Turns, then the turns between two rows, first turn first; the first pair answered
K355:
.02 .05 .07 .04 .09 -.05 -.07 -.14 .03 -.16 .13 -.14 .04 -.04 -.13 .02 .05 .08 .02 -.06 .02 .05 .02 -.15 .11 -.03 -.04 .01 .11 .19 .03 -.04 -.18 .07 -.01 .02 .09 .04 .00 -.03 -.27 -.04 -.10 => -.02 -.06 .14 -.01 .03 -.06 .06 -.12 .07 -.01 -.02 -.16 .02 -.08 -.12 .04 .02 .08 -.03 .05 .00 .11 -.01 .03 .02 .02 .04 -.01 .27 .00 -.10 -.01 .01 -.05 .04 .06 -.03 .21 -.16 .06 -.27 -.08 -.13
-.01 -.10 -.27 -.28 -.01 -.07 .03 -.07 .12 .03 .02 .09 .21 .03 .10 .10 -.05 .01 .16 .11 -.19 .01 .09 -.02 -.01 .09 -.01 .08 -.19 .01 .13 -.02 -.02 .09 -.12 .02 .05 -.01 -.03 .12 .19 -.01 .19 => -.05 -.10 -.21 -.28 -.11 -.05 .07 -.03 .11 -.04 -.04 .10 .10 -.11 -.02 .12 -.01 .07 .11 .02 -.11 .12 .09 -.10 -.01 .14 -.11 .06 -.22 -.02 .15 -.06 -.13 .03 -.19 -.05 .12 .03 .02 .06 .08 -.01 .19
.10 .10 -.09 -.03 .08 -.01 -.18 -.10 .06 -.04 .06 .06 .10 .22 .04 -.03 -.02 -.15 -.13 .01 -.08 -.19 .12 -.03 -.04 .02 -.11 .19 .05 .09 .01 .08 .17 .07 -.06 .01 -.13 -.16 .10 -.01 .01 .10 .12 => .07 .07 .05 -.04 -.13 -.01 -.09 -.03 .07 -.15 -.05 .09 -.09 -.06 -.14 .02 .07 .04 -.22 -.12 .07 -.02 .13 -.10 -.01 .13 -.28 .08 .01 -.01 .08 .07 .02 -.01 -.17 -.09 -.02 -.04 .17 -.06 -.18 .12 .09
K580:
-.08 .00 .04 .00 -.05 -.04 .08 .19 .00 -.03 -.02 -.03 -.04 -.16 -.09 -.08 -.01 .07 .01 -.06 .08 .07 -.10 .05 -.05 -.01 -.07 -.14 .02 -.15 -.03 -.04 -.01 -.03 -.04 -.03 .03 .12 .05 .04 -.03 -.01 -.02 => -.09 .01 .03 -.03 -.05 -.06 .10 .18 -.01 -.03 -.04 -.03 -.04 -.14 -.10 -.09 -.02 .06 .02 -.06 .08 .06 -.10 .05 -.08 .01 -.08 -.15 .02 -.16 -.02 -.06 .00 -.04 -.04 -.03 .01 .11 .03 .05 -.02 .01 -.02
.04 -.20 -.12 -.15 .11 -.07 -.03 .25 .09 .09 -.01 -.02 .15 .03 .11 -.07 -.10 .07 .11 .04 -.08 -.03 .03 .31 -.11 .03 .18 .02 .09 -.11 -.12 .06 .12 -.09 .02 .06 -.30 .14 -.24 .26 -.17 -.05 .03 => -.19 -.02 -.17 .00 .08 -.20 -.09 .19 .01 -.02 .10 .01 .08 -.05 -.07 -.08 -.06 .21 .28 -.01 -.02 .11 .04 .19 .18 -.12 .21 -.16 -.07 .19 -.08 .03 -.25 .16 .10 .10 -.02 .10 -.11 .15 -.18 -.10 -.08
.13 .03 .08 .00 -.13 .03 .06 .21 .09 -.21 .05 -.15 -.06 -.16 -.14 -.15 .10 .29 -.21 -.17 .03 -.10 -.17 .07 -.32 .11 -.20 -.16 -.07 -.33 .08 -.23 -.17 -.22 -.05 -.27 -.28 -.10 .18 -.06 -.28 .02 .21 => -.08 -.08 .14 .04 -.08 .01 .16 .19 .13 .24 -.05 -.16 -.01 -.11 -.03 -.08 -.05 .33 -.13 .09 -.13 -.06 -.21 .39 -.27 -.02 .15 -.20 .15 -.41 -.17 -.20 .04 -.26 .16 -.10 -.36 .09 -.11 .08 -.15 -.11 .09
K900:
.15 .05 .04 -.09 -.01 .06 -.20 -.07 .03 -.13 .13 .15 .02 -.13 -.11 -.03 .03 .01 .00 -.08 .10 -.08 -.15 -.10 .21 .02 -.06 -.05 .04 .24 -.06 -.03 -.16 -.03 -.12 -.04 .04 -.16 .08 -.11 -.05 -.04 -.03 => .16 -.05 .09 -.10 .03 .03 -.24 -.17 .07 -.06 .11 .16 -.03 -.06 -.09 .03 .05 -.03 -.01 -.02 .03 -.10 -.13 -.04 .23 -.02 .04 -.02 .16 .21 -.15 -.01 -.16 -.05 -.09 .02 .02 -.13 -.02 -.10 -.08 -.05 -.05
.02 .16 -.10 .08 .14 -.02 -.09 -.09 .01 .04 .06 -.02 .13 .13 .02 -.04 .06 -.05 .06 .02 .02 -.16 .00 -.03 -.06 -.06 .00 -.02 .00 .13 -.01 .01 -.06 .11 .01 .03 -.01 -.08 .02 .02 .02 -.05 .06 => .05 .15 -.10 .06 .14 -.02 -.08 -.11 .03 .03 .08 -.02 .12 .13 .04 -.02 .04 -.03 .04 .05 .01 -.14 .01 -.03 -.08 -.07 .00 .00 .01 .15 .00 -.01 -.07 .10 .01 .01 -.03 -.09 .05 .00 .02 -.05 .07
.14 -.14 -.14 -.08 .10 .04 -.15 .06 -.07 .11 .08 -.09 .32 .19 .21 .03 -.07 -.25 .07 .13 -.08 -.19 -.08 .14 -.18 .14 .04 .11 .08 .01 -.03 -.04 .00 .03 -.05 -.02 -.13 .06 -.33 .02 -.03 .02 .15 => .12 -.03 -.20 -.06 .04 .05 -.12 .18 -.17 -.04 .12 -.09 .32 .13 .17 -.06 -.09 -.19 .09 .02 .01 -.18 -.13 .01 -.25 .24 -.13 .08 -.09 .02 .08 -.11 -.06 .03 -.10 -.09 -.12 -.02 -.14 -.07 -.01 .04 .20
.07 -.02 .03 .00 -.01 .08 .06 .04 .00 .04 .01 -.01 .02 .02 .08 .00 -.01 -.05 -.06 .02 -.02 -.02 .06 -.02 -.03 .04 -.08 .05 -.06 -.01 .00 .06 .06 -.02 -.02 -.09 -.04 .03 -.03 -.05 .01 -.01 -.02 => .06 .02 .02 .02 -.02 .07 .07 .04 -.03 .03 .04 .01 .01 -.01 .07 .00 -.01 -.04 -.07 .00 -.03 -.03 .05 -.04 -.01 .03 -.11 .04 -.07 -.03 .03 .05 .04 -.02 -.05 -.08 -.02 .01 .00 -.05 .00 -.01 -.01
Then:
Each pair is 2 to 3 turns apart.
-.14 -.01 .06 .09 -.13 -.05 .15 .08 -.02 .22 -.11 -.01 .04 .01 .01 .05 -.01 .13 .20 .05 -.06 .06 -.11 .17 -.13 .02 .31 .04 .09 -.08 -.10 -.04 .01 .05 .09 .12 -.01 .08 -.22 .14 .10 -.02 -.03 => .00 -.08 .07 .01 -.12 -.02 .14 .09 .03 .18 -.11 -.03 .05 .04 .05 .01 .02 .09 .12 .02 -.08 -.01 -.10 .14 -.24 .10 .23 .11 .12 -.19 -.10 -.03 .12 -.02 .02 .05 -.09 .08 -.23 .13 .06 .03 .04
K580 K580 K580
.13 -.08 -.06 -.03 .27 -.03 -.21 -.10 .04 -.01 .25 -.09 .20 .16 .10 -.03 -.01 -.12 .03 .09 -.10 -.14 .07 .12 -.06 -.05 .13 .09 .15 .06 -.08 .02 .07 .07 .10 .18 -.12 -.15 -.07 .04 -.05 .03 .08 => .10 -.22 .11 -.10 -.02 -.06 -.01 .02 .08 .02 -.03 -.07 .00 -.14 -.06 .03 .03 .07 -.10 .05 .00 .11 .06 .24 -.13 .10 .07 -.02 .24 -.22 -.14 .00 .10 -.13 .02 .08 -.10 .14 -.16 .03 -.22 .01 .00
K355 K355
.06 .00 .12 .07 -.08 .05 .26 .04 -.01 -.21 .00 .17 .00 -.14 -.07 -.06 .13 .02 -.07 -.08 .10 .07 .11 .00 -.03 .08 -.21 -.07 -.19 -.01 -.05 .00 .00 -.10 -.35 -.26 .02 -.02 .09 .02 -.23 .16 .01 => .12 .10 -.01 .06 .15 .08 .10 -.03 -.04 -.17 .20 .17 .23 .14 .09 -.12 .05 -.15 .01 .01 -.03 -.16 .13 -.03 -.01 -.05 -.09 .05 -.24 .18 -.05 .00 .04 .02 -.28 -.13 -.02 -.24 .13 .06 -.06 .16 .08
K355 K355
-.19 .11 .01 -.01 -.08 -.07 .07 .11 -.13 -.12 .02 -.05 -.11 -.12 -.11 -.05 -.04 .14 .05 -.03 .05 .05 .01 -.01 .06 .03 -.02 -.21 -.13 .11 .13 -.05 -.10 .03 .09 .07 .15 -.02 .16 -.01 .00 -.07 -.04 => -.20 .04 -.02 -.08 -.07 -.06 .16 .21 -.12 .06 -.05 -.08 .00 -.12 .00 -.08 -.14 .13 .04 .04 -.01 .04 -.04 .10 -.09 .08 .05 -.19 -.06 -.05 .04 -.08 .12 -.09 .13 .09 .00 .06 .06 .10 .07 -.10 -.06
K355 K900
-.05 -.10 .14 .00 -.02 -.03 -.12 -.08 .06 -.18 .00 .01 -.11 -.05 -.22 .09 .14 .17 .04 -.01 .07 .15 .07 .03 .12 -.24 .22 -.20 .13 .02 -.15 -.05 -.13 .04 .25 -.20 .10 .11 -.12 -.18 -.23 -.02 -.14 => .21 -.22 .14 -.09 .00 .05 -.15 -.11 .16 -.27 .00 -.03 -.11 -.01 -.16 .05 .24 .05 -.10 -.06 .04 .05 .12 -.02 -.03 -.13 .08 -.10 .16 -.12 -.12 -.01 -.05 -.03 .17 -.28 -.01 .05 -.14 -.16 -.31 .05 -.08
K580 K900
-.15 -.05 -.13 -.03 .13 -.13 .11 -.01 .21 .10 .09 .11 .09 .11 -.04 .10 .08 -.24 -.06 .15 -.14 -.06 .00 .29 -.15 -.07 -.16 .17 .06 -.07 .10 -.02 .07 .03 -.14 .02 -.07 -.05 .04 .02 .06 .03 -.04 => -.15 -.06 -.10 .01 .12 -.18 .06 -.11 .21 .05 .10 .11 -.01 .09 -.13 .18 .15 -.22 -.07 .10 -.14 -.02 .05 .23 -.02 -.12 -.17 .14 .10 .02 .11 .01 -.06 .12 -.15 .03 .03 -.06 .04 -.03 .00 .01 -.05
K355 K900 K900
.31 -.17 .11 -.18 .01 .03 -.26 -.30 .18 -.29 .07 -.07 -.05 .06 -.04 .20 .16 .04 -.11 -.20 -.04 -.20 .15 -.16 -.02 -.11 .03 .01 .19 .05 -.06 .03 -.19 .02 -.12 .01 .03 -.01 -.14 -.05 -.24 .10 .06 => .32 -.22 .09 -.21 .05 .02 -.25 -.31 .19 -.16 .06 -.08 .01 .15 .04 .20 .11 -.01 -.10 -.10 -.08 -.25 .13 -.07 -.03 -.12 .10 .05 .24 .03 -.09 .05 -.08 -.02 -.05 .05 -.03 -.01 -.22 -.01 -.21 .09 .06
K355 K355
-.13 .13 -.10 .12 .06 .02 -.10 -.10 -.09 -.06 .16 .06 -.13 .05 -.05 -.02 .02 -.11 -.03 -.06 -.09 -.03 .23 -.18 -.01 -.04 -.07 .02 -.23 .29 .08 -.08 -.20 .09 -.14 -.12 .24 -.21 .12 -.17 .11 -.04 .12 => -.15 -.18 .14 .01 -.04 .02 .03 -.14 .05 .26 -.09 .06 -.26 -.10 -.06 .13 .06 -.07 -.14 .08 -.18 .16 .23 .19 -.08 -.04 .13 -.04 .12 -.03 -.17 .00 .07 -.12 -.08 -.08 .12 .15 -.24 -.03 .03 -.11 .01
K900 K355 K900
-.04 -.03 .30 -.08 .00 .09 -.03 -.12 -.07 -.23 .17 -.03 -.11 -.09 -.10 .04 .02 .01 -.04 -.21 .23 .04 -.05 -.23 .17 -.36 -.10 -.14 -.13 .23 .08 .21 -.69 .23 .13 -.06 .08 .03 .30 -.03 .09 .13 -.06 => .01 -.15 .22 -.14 .26 .15 -.09 -.18 -.02 .13 .23 -.10 .18 .25 .25 .05 -.16 -.22 .00 .07 -.04 -.23 -.09 .02 .05 -.49 .23 .02 .06 .19 -.08 .25 -.26 .19 .29 .13 -.19 .01 .05 .16 .31 .09 -.04
K355 K355
.16 .08 -.03 .09 -.08 -.08 .01 .06 .00 .07 .08 .17 .15 .07 .21 -.18 -.16 -.08 -.14 .02 .10 -.17 -.04 -.04 -.03 .14 -.33 .09 -.14 -.14 .06 .07 .20 -.16 .02 .04 .02 -.05 .06 .13 .04 .09 .11 => -.01 .04 .02 .10 -.08 -.13 .08 .07 -.02 .28 -.02 .19 .10 .03 .21 -.15 -.25 -.05 -.10 .12 .03 -.10 -.03 .14 .06 .08 -.13 .03 -.02 -.15 -.04 .08 .27 -.16 .12 .12 .03 .07 -.07 .18 .08 .02 .00
K355 K580
.15 -.24 .14 -.02 .03 .05 -.04 -.19 -.05 .43 -.04 .05 -.12 .31 .16 .08 .06 -.38 -.26 .22 -.23 .04 .02 .22 .09 -.12 -.05 .08 .19 -.21 .00 .00 .12 -.01 .06 -.10 .17 -.13 -.18 .12 .16 .03 .00 => .19 -.13 .17 .02 -.15 .06 -.03 -.16 -.11 .02 -.02 .07 -.31 .08 -.11 .07 .24 -.22 -.32 -.05 -.01 .20 .09 -.06 .16 -.02 -.38 -.01 -.03 -.15 .21 -.05 -.27 .02 -.11 -.25 .38 -.19 .08 -.06 -.03 .11 .01
K580 K355 K580
